(in the rows, 128 means zero)
One turn moves every row onto another: examples first, then more rows asked
q355: [116 118 125 117 120 130 133 121 134 141 115 135 183  78 104 112 180 137
 128 144]
q509: [141 122 114 143  98 149 159 157 150 155 131 115 152 136 136 155 145 152
 123 105]
q998: [114 126 148 127 101 135 152 118 168 103 119 122 126  84 144 149  90 133
 132 130]
q691: [168 128 130 144 136 116 124 143 101 120 108 121 146  61 127 127 158 126
 123 147]
q541: [140 103 137 106 126 101 129  96 114 124 106 102 124 101 115 123  92  85
  96 143]
q440: [145  73 119  97 119 126 119 111 150 164 117 107 124 106 144 115 119 132
  88 144]
q521: [133 163 125 126 106 148  91 136 116 119 142 110 147 145 176 117 157  99
 126 125]
q989: [116 124 126  98  77 109 150 105 141 144 135 133 153 144 101 147 125  81
 126 113]
q52: [140 134 123 112  96  81 119 130 133 141 115 123 161 179 163 125 108 123
 122 136]
q48: [143 124 122 123 146 128 136  98 131 124 119 136 142 132 128  97 191 111
 171 138]
q464: [ 97 127 168 123 136 135 134 115 155 159 120 136 100 121 144 134 154 100
 144 145]
q420: [185 111 111 135  88 121 131 120 136 138 123 163 118 113 149 139 164  87
 120 133]
q739: [147 152 117 117 104 121 126 100 136  91 128 125 179 156 155 103 144 112
 104 152]
q688: [169 152 153 155 125 128  91 124 123 120 149 126 118 113 134 149 111 106
 165 137]
q261: [148 145 128  92 116 114 110 145 127 145 128 126 166 173 170 113 111 123
 125 136]
q995: [154 129 132 105 129  97 102 116 116 144 121 125 127  76 100 113 180 135
 126 143]
q494: [131 123 125 104  81 135 112 123 135 126 120 128 134  54 130 139  91 104
 126 133]
q134: [114  93 135 105 134 116 127  92 131 136  99  96 113 123 108 102 123 123
  97 107]
q786: [148 129 135 150 118 120 113  96 118  83 128 124 180 111 100 120 108 107
 145 113]
q630: [139 104 135 131  88 134 104 113 130 107 110 161 154 116  87 130 158 123
 173 141]
q121: [141 129 138 127 108 131 140 147 143 123  96 166 147  65 145 133 104 131
 151 135]
q768: [145  74 114 114  79 149 102 116 139 133 111 116 146 137  92 132 100 146
 132 134]
q154: [124 151 148 137 150 147 144 128 139 170  93 129 105 125 113 119 144 146
 125 152]
q600: [173 126 128 147 125 144 116 126 129 137 120 116 154 137 121 129  58 136
 126 136]
q954: [146 106  91  86 124 139 123 102 120 164 118 105 163 138 103  89 133 119
 132 140]
q727: [142 121 120 114 137 150 125 110 148 158 145  82  97 151 144 124 149 132
 146 143]
q794: [142 104 150 145  99 156 107 125 153 132 118 134  92 146 127 153 129 136
 165 148]
q256: [108 150 165 138 150 129 157 146 128 146 111  99 128 119 120 149 111 130
 137 140]
q330: [144 151 102 144  78 108 115 101 128 103 120 119 168 144 150 119 154 109
 100 156]
q446: [122 159 120 148  92 129  96 150 110 142 122 114 148 152 171 130 150 106
 134 119]

q768 goes to q630
q691 goes to q256
Where do these go?
q688 goes to q600
q509 goes to q989
q446 goes to q52
q521 goes to q261
q954 goes to q48
q995 goes to q154
q494 goes to q121
q355 goes to q464

One turn moves every row onto another: examples first, then more rows asked
q30: [133 130 160  80  79 175 104  98  96 109 128 110 166 102 111 146]
q361: [109  74 129 136 113 178 107 131  91 132 146 124 119 139 147 125]
q907: [150  84 147  65  85 162 145 121  84 130  91 127 128  99 138 180]
q859: [ 75 125 156 117  90 154 108 134  77 127 146  82 107 122 144 138]
q485: [131 111 115 141  59 189 116 123  71 108  94 129 151 131 129 179]
q690: [108 122 160  82  70 189 122 101  87 100 138 108 168  93 119 145]
q941: [155  74 146  87  84 161 133 108  69 108  99 104 120 114 132 164]
q252: [ 79 103 133 112 114 149 116 123 139 125  82 149 158  97 163 175]
q449: [ 67 123 160  97 135 169 157 154 126 104 114 138 131 101 118 157]
q821: [ 87 103 155 126  84 184  89 156  93 124 131  78 117 115 135 137]
q751: [145  87 139  74  81 160 149 131  78 123 101 155 140  82 145 174]
q141: [ 69 124 140 102 114 127 132 108 117 138 105 150 142 107 168 169]
q864: [ 89 122 177 112 113 145 108 171 101  95 112 104 116  87 111 138]
q701: [110 101 137 137 127 126  94 143 111 142 103 165 136 111 136 146]
q223: [ 98  95 125 149 130 166 116 137  95 134 143 134 122 145 120 138]
q279: [120  91 125 145 117 151  99 136 112 122 101 171 140 124 157 141]
q354: [ 94 126 158 103 100 173 122 188 105  85 116 103 117  83 125 152]
q797: [112 129 155 100  55 204 141 139  90 101  77 140 152 106 131 177]
q843: [149  76 142 100  76 163 132 120  55  90 118 111 126  99 132 150]
q332: [108 103 133 138 108 148 124 134  69 127 141 134  97 146 154 132]
q421: [100 130 130 148 103 134 103 128  97 133 102 167 132 136 162 149]
q164: [123 113 116  97  80 171 115  95  93 139 138 140 180  99 130 169]
q580: [143 123 120 126  77 196 130 122  87 105  91 131 147 144 116 182]
q536: [ 78 132 150  87 119 141 167 151 104  98 110 141 115  96 152 169]
q46: [ 76  90 156 136 103 164 104 145  87 128 114  79 104 127 125 149]
q202: [ 67  97 150 110 121 147 129 134 128 145  76 144 134 107 148 177]
q86: [131 135 149  99  71 210 143 135  94 103  83 135 144 131 115 175]
q543: [ 76 159 164 112  88 152 124 169  91  94 112 107 112 102 135 154]
q325: [141 129 132  83  87 162 104  98 103 134 125 129 175 101 116 167]
q732: [ 76 108 142  81 126 165 157 150 130  98 112 127 137  81 142 173]

q536 goes to q141
q701 goes to q223
Where do these go?
q732 goes to q252
q797 goes to q751
q580 goes to q941

